One vector is turned by the same rotation once a tick. Each row is the vector after some number of ticks, and that number follows the row.
The counts run from 0 to 420.
-.14, -.28, .03, -.10, -.25, .13, -.01, .10, -.26, .05, .14, .17, .26, .08, -.02, .03, .07, -.06, .04, -.02, -.07, -.16, .03, -.19, -.20, .34, -.27, -.02, -.19, -.23, -.14, -.13	357
.20, .03, .33, .03, .19, .26, .00, .10, -.25, -.02, .08, -.16, -.08, .10, -.15, .24, -.15, -.19, -.12, .01, -.30, .12, .09, -.16, -.06, .15, -.14, .11, .09, .13, -.14, .01	92
.14, .18, -.14, -.17, .12, -.18, .06, .04, .18, -.15, .01, -.15, -.01, -.05, .28, .24, -.04, .05, .03, .22, -.22, .09, -.37, -.02, -.32, -.07, -.03, -.21, .06, -.08, -.06, .21	152
.21, -.07, .19, .02, .05, -.05, .01, -.03, .25, -.04, -.21, -.46, -.06, .13, -.18, .04, -.06, -.20, -.14, -.34, -.08, -.05, .01, .06, -.21, -.03, -.11, .12, .11, -.16, -.24, .02	63
.07, .20, -.31, -.19, .08, -.20, .14, -.04, .24, -.19, -.07, -.19, .11, .00, .15, .17, -.14, -.01, .15, .19, -.08, -.03, -.22, .22, -.17, -.10, -.02, -.18, -.01, -.06, -.20, .14	153
-.17, .23, -.06, -.04, -.13, -.05, -.01, .16, -.23, -.03, .09, .20, .41, -.06, -.08, .09, -.15, -.15, -.14, .23, -.11, -.16, -.11, -.16, -.18, .04, -.15, .10, -.03, .14, -.31, -.10	106
.07, -.04, .15, .04, .16, .20, .04, .05, -.24, .11, -.37, -.18, .09, .11, .06, .09, .20, -.05, -.19, -.09, -.01, -.12, -.12, .13, -.32, -.01, -.14, .23, .22, -.19, -.16, .20	223
.18, -.07, .04, -.08, .10, -.01, -.13, -.04, .30, .23, -.05, -.16, -.23, -.08, -.24, .20, .08, .09, .01, -.14, -.15, -.08, -.04, -.01, -.26, -.20, -.08, .10, -.11, -.34, -.19, -.14	45
.05, .36, .08, -.24, -.06, -.04, .05, .00, .13, -.17, -.02, -.04, -.02, -.12, -.21, .16, -.04, -.14, .04, .14, -.15, .20, .03, .01, -.18, .21, .10, -.31, -.28, -.25, -.03, -.11	180
.18, -.06, -.05, .08, .28, .30, .07, .10, -.32, .10, .15, .04, .07, -.10, -.06, .33, -.13, -.03, -.02, .13, -.28, -.01, -.15, -.04, -.02, -.08, -.23, .22, .14, .02, -.11, .18	247
.02, -.08, -.03, -.04, .02, .03, .02, .04, -.20, -.29, -.14, -.13, .24, .22, .18, .22, -.20, -.10, -.11, .03, -.08, -.05, -.01, .06, -.19, .29, -.18, .20, .06, .02, -.16, .33	230
.09, .22, -.11, .06, .04, .24, .34, .04, -.02, .05, .20, -.37, .15, .01, .04, .13, -.03, -.11, .04, -.04, .10, .18, -.08, .20, -.14, -.02, -.06, -.41, -.01, -.22, -.05, .03	8
.14, -.15, .16, -.44, -.07, -.01, .08, .06, .00, -.12, .03, .03, -.10, .01, -.23, .21, .10, .07, .06, .28, -.23, -.03, -.02, .10, -.05, .26, -.04, -.22, .00, .19, .01, .16	321
.00, .11, -.03, .03, .18, .19, -.09, .10, -.56, -.05, -.17, .08, .19, -.08, -.10, .17, .03, -.20, .12, .21, -.08, .02, .20, .05, -.14, .10, -.04, -.10, -.21, -.07, -.12, -.07	103
.02, -.05, -.10, -.14, -.09, .26, .20, .04, .18, .23, .46, -.07, -.04, -.16, -.29, .26, -.04, .21, .13, .12, -.04, -.06, -.09, .14, -.02, -.13, -.08, -.16, .01, -.02, -.14, -.09	18
-.17, .20, -.13, .04, .16, -.05, .08, -.09, -.25, .10, .00, -.07, .06, -.02, .18, -.03, .01, .13, .22, .23, .03, -.01, .17, .07, -.18, -.08, .00, -.29, -.16, -.25, -.47, -.04	126
-.19, -.25, -.10, -.11, .04, .18, -.06, -.04, -.28, .02, .16, .00, -.02, .11, .16, .14, -.01, .28, .11, -.08, -.09, -.03, .03, -.04, -.28, .27, -.26, -.03, .13, -.23, -.20, .25	375
.35, .07, -.04, .18, .32, .19, .14, .19, .14, .06, .00, -.05, -.05, -.30, -.27, .16, .01, .02, .00, -.09, -.15, .08, .07, .11, .04, -.22, .02, .04, -.17, -.10, -.28, -.07	419
.00, -.21, -.20, .12, .06, .35, .32, -.01, .02, .01, .20, -.22, .04, -.08, -.11, .13, -.07, .11, .08, -.12, -.02, -.10, .05, .24, .09, -.02, -.15, -.01, .31, -.05, -.29, .17	392
.01, -.10, .07, .08, .16, .10, .07, .09, -.27, .00, .24, .11, -.04, .03, .18, -.04, .01, .25, .13, .15, -.21, .03, .19, -.17, -.04, .14, -.04, -.12, -.13, -.03, -.48, -.02	120
-.09, .21, -.14, .26, -.07, .20, -.01, .35, .00, .04, .23, -.06, .25, .04, -.01, .19, -.25, .01, -.09, -.11, -.06, -.10, -.11, .11, -.22, -.19, -.05, -.02, .07, .15, -.29, -.09	260
.11, -.27, .16, -.08, -.05, -.04, -.16, .06, -.06, -.09, -.06, -.25, .01, .12, .06, .25, -.03, -.16, .04, -.10, -.09, -.10, .04, -.27, -.32, .27, -.16, .25, -.11, -.14, -.08, -.14	211
.23, .18, -.12, -.01, .17, .12, .11, .15, .13, .21, .14, .03, .10, -.18, -.15, .16, .02, -.03, -.08, -.12, -.16, .11, -.21, .01, -.07, -.20, -.14, -.04, -.25, -.44, -.07, -.06	27
.00, -.11, -.16, -.20, .14, .14, .36, -.02, -.05, .22, .30, -.02, .21, -.07, .01, .04, -.03, .14, .03, .16, .02, .00, -.22, .06, -.02, -.01, -.32, -.14, .16, -.07, -.17, .26	0
-.10, -.07, .04, -.28, -.08, .06, -.10, .04, -.16, -.02, -.25, .04, .20, -.06, -.40, .10, .01, -.08, -.05, -.07, .02, -.15, -.02, .30, -.23, .05, -.26, -.03, .28, .01, -.11, .25	77
-.04, .26, -.17, .02, -.09, .09, .28, .07, .09, -.03, .01, .12, .06, -.24, -.12, .16, .20, .10, .05, .28, -.14, -.01, -.02, .07, -.07, .07, .13, -.29, -.16, -.44, -.09, -.03	25
-.03, -.16, -.05, .00, -.08, .20, .00, -.05, -.16, .07, .24, -.33, .19, .14, -.18, .21, -.29, -.08, .05, -.01, .12, -.15, .11, .16, -.16, .01, -.24, .06, .18, .17, -.22, .10	237
-.13, .03, -.19, .26, .00, .20, .02, .16, -.18, -.01, .04, .05, -.09, -.24, -.15, .07, .09, .20, .24, .15, -.06, -.22, .22, .16, -.11, -.15, .08, -.26, -.04, -.01, -.34, -.14	268
.12, .17, .38, .01, -.02, .26, .02, .25, -.05, .25, -.01, -.16, -.04, .29, -.16, .15, .15, -.08, -.24, -.04, -.13, -.15, -.16, .07, -.23, -.09, .05, .09, -.13, .07, -.17, -.12	342
-.04, .04, -.12, -.12, -.27, .03, .27, .05, .20, -.14, .16, -.12, .03, -.23, -.09, .12, .00, -.10, .13, .24, -.11, -.06, -.19, -.12, -.12, .10, -.03, -.41, .18, .01, .02, -.03	161
-.06, .22, -.12, -.05, .07, .17, .21, -.14, -.06, -.20, .18, -.07, -.05, -.22, -.02, .22, -.20, .15, .07, .19, -.20, .19, .06, .09, -.03, .18, .02, -.18, .19, -.19, -.23, .25	399
.24, -.01, .06, .00, .01, .33, .31, .22, .10, .01, -.05, -.12, -.13, -.21, -.25, .10, .27, .00, .05, -.02, -.18, .00, -.12, .20, -.06, -.07, .08, -.40, .10, -.09, .00, .02	168
.11, -.15, -.20, -.27, -.01, .01, .04, .04, .02, -.14, .20, -.12, .00, -.19, .06, .15, -.06, -.05, .26, .02, -.17, .19, -.10, -.06, -.17, .12, -.21, -.47, .02, -.14, .09, .12	156
.07, -.23, .22, -.03, .01, .10, .02, .00, -.02, -.21, -.33, -.34, -.22, .04, -.20, .13, .18, .02, .05, -.16, -.04, -.06, .29, .16, -.19, .19, .05, -.13, .16, -.09, -.14, .09	67
-.14, .19, -.08, -.09, .00, .20, .14, -.01, .06, -.03, .27, .01, -.03, -.21, -.08, .18, -.19, .29, -.07, .09, -.17, .14, -.08, .07, -.13, .05, -.11, -.07, .36, -.03, -.26, .32	398
-.02, -.20, .00, -.06, .01, .08, -.07, .08, .02, .00, -.31, .06, -.08, -.17, -.28, .03, .30, .14, .15, -.11, -.07, -.09, .12, .14, -.25, .03, -.04, -.15, -.09, -.45, -.15, .01	49
-.11, -.02, .16, .26, -.08, .29, .12, .29, -.30, .13, .21, .03, .11, .00, .00, -.11, .09, .05, -.02, -.08, -.04, -.12, .10, -.18, -.15, -.05, -.02, -.21, .11, .05, -.35, -.19	114
-.13, .11, -.04, .08, -.06, .19, .28, -.20, -.29, -.03, .05, -.10, .06, -.12, -.16, .24, -.12, .04, .05, .42, -.14, -.15, .12, .01, .01, .10, .01, -.02, .25, -.02, -.25, .08	244
.01, .15, -.02, -.09, .07, .01, -.01, -.13, -.11, .09, -.14, -.03, .20, .20, .06, .14, -.04, -.26, -.01, .17, -.05, -.15, -.08, -.02, -.20, .12, -.07, .22, -.40, -.37, -.26, -.17	354
